In the rows, zero is written as 128.
One turn moves every row onto another: examples first, then more rows asked:
Tik: [125 100  92 146 174 102 142 137 150 136 106 137]
tep: [145 126  82 154 171 107 146 144 154 135 119 109]
denez: [121  72 102 140 173 104 149 131 165 132 137 124]
dok: [138 101 137 132 116 102 114  89 178 130 126 126]
gezo: [171 115 132 166 117  90 139 115 158 139 112 118]
Sutu: [109 126  96 106 124 121 138  89 166 122 139 103]
seru: [139 146  94 133 109 112 172 104 142 130 126  90]
sud: [109 127  87 117 119 115 177 101 136 127 118 111]
posum: [152  98 157 152 123 116 147 160 150 150 119 126]
nerem: [145  97 139 149 107  91 148 100 151 138 104 139]
gov: [126 127 136 122  94 131 180 137 135 140 131  99]
meb: [128 135 145 135 136 141 143 157 145 117 163 106]
dav: [120 116 108 132 157 134 165 174 140 142 129 108]
lano: [105  98  95 113 127 116 180 100 153 124 148 101]
teba: [133 133 156 137 123 137 142 150 146 117 161 107]
tekil: [138  71 142 140 112  94 155  97 166 133 135 124]
zuv: [121 105  98 130 170 113 111 118 176 128 129 124]
bef: [135 128 155 142 136 136 137 158 147 119 159 113]

teba turns into meb
zuv turns into dok
gezo turns into seru
And these:
tekil turns into lano
gov turns into dav
Tik turns into nerem

One turn moves every row onto another: examples first, then more rows asked:
Gaso: [148  91 166 140 158 129 102 137 113  90  97 102 137 174 137 159 153 124
 137 117 133 110  81 163  77 148 122 163 145 159 129 121 114 108 123 146
  97 123 145 109 133 166]
fovo: [171 154 168 167 102 144 145 116 139  91 131 136 148 165 148 114 155 144
 132 128 152 140 138 119  96 164 177 157 103 144 149 149 119 136  73 134
 116 118 124 128  98 176]
Pedad: [147 104 164 121 160 107 105 143 122 114 113  99 126 175 127 148 147 137
 138 106 140 106  92 165  99 136  91 161 129 141 154 149  84 113 141 155
 101 151 155 112 135 158]
Katu: [148 159 169 128  89 165 145 185 132 147  97 132 130 139 107  78 115 139
 107 104 140 118 121 141 115 116 164 129 144 188 170 135  96 139 135 113
 109 150 160  87 139 154]
Gifan: [138 106 170 136 155 109 100 155 133 103  84  79 148 152 127 141 154 126
 130 121 125 112  92 158  94 141 105 139 145 151 145 136 101 107 137 128
  90 140 164 115 138 142]
gav: [144 146 143 138 124 155 137 162 131  89 132 156 132 179  90  47 105 133
 123 123 112 111 125 145 134 111 169 130 160 165 148 119 110 125 137 130
 114 137 149 108 112 154]
Vumaz: [145  93 155 114 156 114  86 153 105 112 103 109 125 159 156 143 151 128
 136 114 146 105  95 175  80 158 115 157 147 155 157 155  90 139 126 136
  81 154 148 127 148 161]
manez: [163 155 155 139 118 127 133 126 121  93 176 148 126 198 134  79 133 132
 139 126 152 136 138 140 131 130 156 140 127 119 173 165  93 150 119 143
 108 147 123 115  98 181]
vuzod: [148 113 153 113 157 105 106 151 117 113 112  97 121 173 131 147 143 142
 129 110 139 108  90 166  98 137  90 165 123 149 146 143  85 118 133 147
  89 147 163 108 143 152]
Ribab: [161 132 174 137  78 163 134 141 125 138  98 139 139 108 138 126 150 166
 123 116 168 123 130 128 108 153 199 136 130 155 164 164 105 163  97 119
 113 132 115 110 128 158]
pefu: [165 129 166 136  87 159 105 149 124 122  87 147 148 122 142 137 148 170
 134 103 168 117 134 118 121 146 190 153 124 162 158 163 115 156  91 100
 122 114 133 115 113 157]
kip: [162 140 174 156 104 135 125 116 144 100 146 151 165 166 129 115 122 140
 140 119 184 138 144 110 100 152 162 154  97 144 152 148 119 129  72 129
 125 135 144 129  90 174]
Lukuv: [141 166 178 133  77 141 154 181 130 144 114 106 143 137 101  83 133 153
 106 124 148 136 120 141 116 120 165 114 130 168 147 136 100 146 132 107
 105 131 138  88 135 145]
pigo: [152  89 164 127 163 125 105 131 111  83 104 103 136 163 144 161 147 126
 132 125 132 114  79 161  80 142 124 154 144 158 138 122 114 117 123 157
  90 127 141  98 128 163]
nemez: [128  88 139 122 149 107  90 150  96 102  97 126 143 158 131 151 155 137
 133 119 124  94  94 168  92 126 122 154 161 149 136 138 106 120 143 149
 109 133 151 115 134 146]
buvu: [143 142 137 136 104 134 145 151 107  98 145 145 134 177  94  54 119 157
 124 134 128 110 115 147 135 117 176 123 163 150 137 128 109 148 139 135
 115 115 121 101 114 151]
noroz: [156 131 130 127  95 128 131 141 128  64 150 162 135 187 148  82 129 123
 150 114 166 135 150 133 134 146 142 133 129 134 160 138  66 126 128 141
 122 168 146 129 102 171]
tuf: [151 137 158 124  59 149 157 176 135 113  93 116 133 144 121  85 122 142
 124 107 173 132 120 130 126 142 147 112 139 179 146 112  71 125 141 112
 115 153 157  90 137 148]
didab: [158 133 153 133 120 128 120 131 131  83 171 173 149 185 122  76 109 129
 142 120 161 132 153 140 134 112 160 146 131 133 154 159 104 147 110 132
 115 154 134 136 100 160]
kimek: [158 140 148 136 102 139 145 149 128  91 132 149 144 178 104  50 101 134
 124 121 140 122 131 148 138  94 167 133 162 171 132 129 120 144 127 113
 105 130 144 109 123 130]
tiku: [140 107 157 134 157 104  94 150 129 101  85  80 143 152 131 139 152 137
 126 128 128 109  86 155  94 158 108 144 138 152 142 135 107 109 121 127
  87 135 168 119 136 143]
binov: [151 144 146 138 133 146 112 138 126  86 163 180 135 187 128  81 118 121
 138 119 137 121 148 134 121 131 164 147 133 132 181 155 101 133 115 145
 119 161 145 128  91 186]
mimup: [131 152 161 115  69 145 140 182 135 159 106 132 137 125 109  86 128 143
 105 111 149 127 126 143 119 137 153 119 137 175 138 144 105 135 120 105
  90 145 151  96 136 141]
domo: [147  93 161 113 154 112 107 149 113 111  97 104 133 149 159 142 153 133
 132 113 142 105  93 178  71 152 115 157 147 166 161 151  92 138 128 156
  88 151 140 123 144 157]
bireg: [174 156 166 161 112 135 112 131 144  87 122 131 154 183 156 103 147 142
 146 116 155 135 142 118 112 162 158 162 102 152 159 158 118 134  76 111
 118 114 146 138  87 175]
Zetof: [167 147 155 154 100 148 136 107 151 105 134 149 128 173 152 109 143 130
 134 111 154 134 140 120 106 179 151 163 106 145 147 153 122 115  67 140
  97 133 143 125  95 180]
fad: [159 155 168 161 114 155 127 127 149 105 125 152 150 160 134 118 137 138
 133 115 153 127 141 106  91 168 164 162  97 150 177 147 113 115  75 141
 128 141 157 126  93 188]
kelu: [145 123 127 128  81 144 141 160 114  65 124 151 137 178 121  65 117 127
 136 122 147 126 127 139 138 127 161 112 166 161 130 105  87 125 148 124
 117 143 147 101 117 151]
dira: [131 136 132 122  99 140 133 154 122 113 143 150 129 171  84  56 109 147
 117 125 128 108 116 143 145 127 153 117 161 150 124 124 117 121 134 128
  99 129 144  92 110 146]
par: [151  88 157 129 164 131  97 137 109  84 103 106 127 172 133 154 143 130
 133 122 132 107  78 162  88 149 124 161 146 155 125 121 114 114 120 142
  85 124 146 109 137 160]
Keri: [145  87 164 122 149 120  97 150 110 116  88 107 130 151 150 143 154 130
 138 104 145 100  97 176  78 154 119 159 158 160 160 156  91 135 134 144
  93 152 143 128 148 156]
ruzos: [151 135 153 127 111 147 127 171 112  98 134 135 134 191  89  57 105 161
 133 115 138 110 110 148 141 118 165 133 152 173 125 117 111 143 135 111
 115 104 132 101 111 154]
fif: [157 126 166 136  76 173 124 132 135 136  91 153 132 109 146 132 143 143
 120 106 162 126 133 122 110 169 185 139 135 160 148 157 123 138  84 112
  92 137 132 106 124 161]
tuzi: [129  92 140 111 151 100  94 152  94  99 103 121 149 149 140 152 154 137
 125 129 125 103  91 171  85 125 122 146 156 154 147 135 105 129 139 156
 101 136 149 106 134 146]
foful: [134  92 133 116 149 109  81 149  88 104  96 123 136 152 138 159 152 143
 126 123 130  96  88 161  98 131 125 153 157 147 142 140 107 128 134 140
  99 134 156 106 138 147]
dul: [150 145 137 128 109 133 118 123 115 104 176 171 121 204 133  79 123 118
 134 116 148 127 134 139 133 137 143 141 140 126 156 156 108 129 114 147
  99 150 138 105  95 183]
ged: [141  99 167 130 160 109 105 148 136  94  86  80 146 140 131 140 151 134
 125 130 124 112  86 157  93 146 111 134 144 156 149 133 104 116 129 140
  85 139 155 110 134 142]
Zele: [146 104 157 115 162  99 114 141 125 107 114  96 131 164 130 142 146 146
 131 118 136 105  88 164  96 136  93 157 127 149 156 141  86 118 136 165
  99 147 154 110 131 153]
Sumur: [158 135 170 145  88 182 126 146 126 137  81 152 140 116 129 128 131 154
 120 103 160 111 120 114  98 154 195 149 133 176 175 144 116 136  97 126
 125 136 146  97 122 171]
detun: [162 129 152 151  82 146 134 125 144  67 118 144 152 160 149 125 143 135
 146 119 177 142 140 104 113 174 158 140 106 142 143 121  89 107  94 132
 128 145 150 120  96 175]
Gabud: [150 156 181 116  84 147 129 195 127 147 106 116 141 143 107  99 125 165
 117 101 162 128 122 137 127 116 156 137 115 181 148 142  96 149 129  92
 113 124 147  90 130 148]
fip: [154 117 151 129  53 161 136 151 118 111  90 152 142 123 151 132 141 149
 134 103 192 127 129 117 105 165 175 133 131 169 154 127  83 135 111 125
 129 150 142 102 127 166]
zuzo: [165 141 156 130 124 133 100 146 113  87 165 152 129 213 139  66 119 131
 152 112 158 125 132 144 139 132 156 144 140 139 171 162  99 156 123 119
 109 136 130 122  94 184]
venel: [160 149 175 134  70 148 148 158 130 146 101 119 142 146 117  77 107 143
 114 104 174 125 120 136 121 111 162 129 150 188 161 142 111 153 123 104
 107 137 154  84 141 137]
Sav: [161 125 173 146  72 159 128 129 122 139 101 144 155 131 134 120 122 161
 129 106 198 116 122 113  96 150 185 144 133 173 160 148 123 149  85 121
 124 126 139 101 119 162]

ged turns into Zele
Sumur turns into gav
manez turns into Ribab
And these:
kimek turns into kip
kelu turns into detun
Gifan turns into Pedad
Gabud turns into zuzo
Vumaz turns into foful
dira turns into Zetof

One turn moves every row onto another: examples first, then more rows asked:
lazat: [101 101 103 133 131 115 101 110 150 131 147 124 103 129 114 142 181 149
 135  96 107  76 148]
keza: [157 126  75 117 121 122 145  90 115 144 152 125 129 160 104 129 158 111
 114 114 170 118 148]
refa: [149 120  82 146 140  95  98  80 149 139 143 123 122 149 104 131 149 130
 100 121 174 116 153]
Fenip: [ 92 117 125 109 124 117 129 120 152 124 139 129 120 152  90 141 186 123
 146  75 101 102 168]
Niz: [ 95  98 119 120 130 118 109 112 167 121 138 131 102 147  99 138 179 141
 142  89 104  92 165]
dosof: [155 120  96 142 126 102 105  80 170 124 135 124 111 174 125 142 143 133
  85  92 150 128 158]
netev: [103 121  98 131 124 114 117 115 125 139 152 118 122 122 114 146 187 137
 136  84 105  78 138]
leb: [128  69 131 108 119 109 100 145 111 127 109 112 167 139 101 120 129 119
 108  73 107  98 186]
mino: [135 129 123 113 110 107 131  91 139 121 128 141 110 199 115 126 141 111
  84  89 127 140 156]
rapup: [145 123  93 102 111 126 159  90 118 132 137 139 112 189 115 124 148 102
 107 100 146 125 154]
bibik: [138  88 100  88  80 121 147 115 151 120 112 119 133 127 121  98 144 132
 106 141 112 127 155]
zad: [165  84 123  95 124 101 152 129 141 139 101 115 150 116  92 128 132 145
 145 108  93 122 138]
logel: [145 136 129 139 128 108 112 147 131 119  98  70 106 132 132 117 142 123
  87 101 135 120 155]
Zema: [146 125  72 122 122 108 132  82 110 148 149 133 132 148 104 122 153 114
 111 127 166 110 140]
Figun: [156  83 141 113 152  99 128 157 135 138  81 105 118 136 118 142 137 141
 117  99 114 100 130]
fevif: [151  88 112 113 159  76 126 139 135 147  73  98 134 119 123 142 140 130
 129  87 115 103 139]
vuz: [130 105  80 101 110 101 147 110 161 129  95 110 154 114 113 104 141  98
 130 132 137 116 177]
namad: [ 98 131 112 115 119 115 133 122 126 135 148 120 132 136 100 145 190 120
 142  71 102  94 152]
Filok: [147 106 130 111  90 125 126 138 133 114 114  95 104 137 133 106 145 148
  79 122 111 129 142]
sabeg: [138  59 115 122 125 111  87 129 112 128 119 106 152 121  98 110 121 137
 121  92 108  91 185]
mosof: [134  75 126 116 114 117 106 145  97 131 118 113 169 130 106 119 123 118
 111  81 105  85 174]
tiba: [131  58 124 112 126 105  88 135 119 125 109 108 155 133  96 114 128 130
 115  80 110 102 192]
Tov: [164  81 147 102 131 114 144 151 139 134  97 116 128 134  99 133 132 150
 127 111  99 111 128]
boziz: [139  69 117 124 118 117  98 135  97 132 123 110 160 120 104 113 117 129
 119  92 106  80 173]
Dob: [144 119 108 116 115 113 133  85 152 120 127 138 101 199 127 131 139 115
  89  87 132 131 160]
duku: [142 124 115 139 132  94  96  86 167 122 129 128 108 180 110 134 141 128
  84  98 150 134 162]
Tef: [157  88 101 102 141  76 141 122 138 148  86 105 154 107 106 134 137 133
 146  94 102 118 144]
Pur: [162 124  76 142 132 108 113  83 148 138 151 116 128 150 111 140 155 131
 101 109 174 120 150]
Fis: [137 131  96 102 103 115 153  89 104 138 141 144 124 179 112 118 148 102
 101 107 137 125 142]
mon: [134 135  97 134 141  93 126 130 148 128  86  79 137 118 119 116 140  92
 119 107 152 111 176]

duku turns into refa
namad turns into Fenip
boziz turns into mosof
And these:
zad turns into Tov
logel turns into mon
Dob turns into dosof

One turn moves every row onto another: examples first, then more rows asked:
beb: [115 109 167 102 136 155 141 128 121 123 120 162 137]
vot: [ 72 150 144 142 133 159 164 144 104  91 155  87 109]
sef: [ 68 130 148 149 133 160 151 133 128 112 135  74  99]
Met: [137 134 171 118  96 132 128 121 148 102 120 116  85]
bizi: [137 138 159 119 100 120 127 124 138  78 127 123  86]
Leve: [ 94 131 179 113 124 177 142 106 142 137 124  98 122]
Bos: [132 143 164 120  96 128 127 119 145  87 126 108  83]
peve: [ 94  99 139 134 145 140 150 160 106 106 125 154 117]
Ril: [108 133 143 129 142 161 168 105 122 104 159  69 106]
Peg: [137  97 144 114 151 148 169 130 106 117 142 147 124]
zabu: [135 136 170 119  93 120 151 122 146  88 115 107 110]
dile: [120 124 124 122 154 136 168 120  99  73 164 114 115]
Zuze: [124 108 162 122 139 173 170 114 129 148 138 101 114]
geza: [106 121 159  98 147 145 131 143 107 104 126 170 108]
sino: [ 87 152 141 107 150 136 130 131 103  62 148 124  97]
bovib: [ 76 158 165 113 135 165 132 114 130 103 140  80  89]
Tofa: [113 102 148  96 140 153 143 139  91 129 156 150 112]
mapaz: [100 113 164 103 130 175 143 123 112 156 153 105 103]
pere: [ 96 127 183 103 133 175 133 128 132 146 116 126 101]
nele: [134 137 166 119  95 116 151 122 143  81 117 110 111]
Mef: [ 86 137 145 110 133 162 142 115 104 112 174  77  96]
duvib: [ 89 131 136 134 142 144 163 162  90  84 150 139 120]
gage: [ 80 132 168 138 125 179 166 146 119 140 136  96 112]
mep: [ 97 112 160 129 134 164 165 163 105 133 130 149 123]
Res: [ 76 127 124 144 145 134 148 147 104  73 144 110 106]
Tevaz: [ 81 156 149 120 133 153 139 103 125  76 149  80 117]
Suv: [ 86 102 161 139 133 166 152 146 129 147 115 119 110]
Punam: [102 134 138 109 145 131 138 125 104  61 145 145 130]
visim: [142 130 165 116  99 125 128 127 140  93 120 133  90]
metom: [137 133 170 118  94 119 151 123 145  91 113 114 112]
nodeg: [ 99 127 129 104 144 140 141 131  83  86 176 121 105]
gerun: [137 133 166 117  94 116 151 125 142  85 114 118 113]

visim turns into bizi
nele turns into zabu
Zuze turns into Peg
And these:
Res turns into sef
Tofa turns into nodeg
gage turns into mep
bovib turns into pere
Tevaz turns into Leve

One turn moves every row onto another: examples first, then more rows asked:
sazir: [137 110 127 146 134 111 106 128 119 163 109 122 109  94 132  88 138]
gutu: [117 118 112 141 115 145 143 125 176 127 147 150 151 100 147 145 124]
tida: [124 143 114 135  84 132 115 136 143 124 135 119 130 115 185 119 104]
Runil: [ 88 126 140 142 133 158 128 123 129 136 132 132 133 149 147 104  70]
pef: [104 151 118 121 119 151  98 147 155 153 110 113 105 127 104 130 141]
Lar: [122 151 150 124 137 126 167 116 120 159 131 131 136 146 144 133 162]
fir: [117 146 145 102 131 122  73 130 159 133  96 131  92 122 133 136 115]
soga: [118 120 116 139 109 145 149 132 163 123 155 149 141 101 160 144 113]
dimin: [ 97 128 136 163 163 106 120 118 145 129 131 124  84 148 145 140  97]
lurif: [ 91 112 143 137 124 152 128 118 126 129 126 137 107 148 146 110  65]
ladud: [117 158 157 106 145 112 152 108 110 150 130 127 131 132 149 125 152]
vofef: [131 124 120 152 129 150 139 122 161 129 147 157 140  89 156 147 132]
kos: [115 126 170 153 106 131 139 118 129 122 121 151 127 148 134 152 156]
neten: [113 119 118 144 113 133 142 125 161  99 152 149 140  97 156 142 117]
Did: [ 90 131 141 153 125 153 107 111 127 119 124 137  99 147 147 108  79]
fas: [135 103 120 148 139 105 125 137 122 168 107 129 113 114 117  98 145]
Tapul: [129 147 132 100 148 116  72 138 164 134 107 129  97 134 134 135 121]
Folus: [105  96 115 105 139  99 134 153 113 146 135 147 110 122 150 103 141]
Mit: [126 148 143 112 126 137 170 120 114 142 132 129 127 145 147 137 154]
tugof: [135 107 132 142 146 104 109 142 122 165 109 121 111 104 134  94 146]
Tugi: [118 139 143  95 139 118  96 123 177 129  99 149  94 129 131 146 103]
goge: [142 100 144 142 131 123 108 140 122 158 106 119 107  97 116  94 125]
tum: [122 153 151 118 154 128 155 112 116 152 136 125 130 147 152 134 159]
sada: [ 83 120 149 145 125 144 117 119 133 122 130 135 107 144 140 120  66]
Vosu: [119 142 155  95 135 118  82 124 165 121 103 131  97 127 127 145 113]

vofef turns into ladud
pef turns into dimin
And these:
sazir turns into Vosu
Lar turns into tugof
Did turns into neten

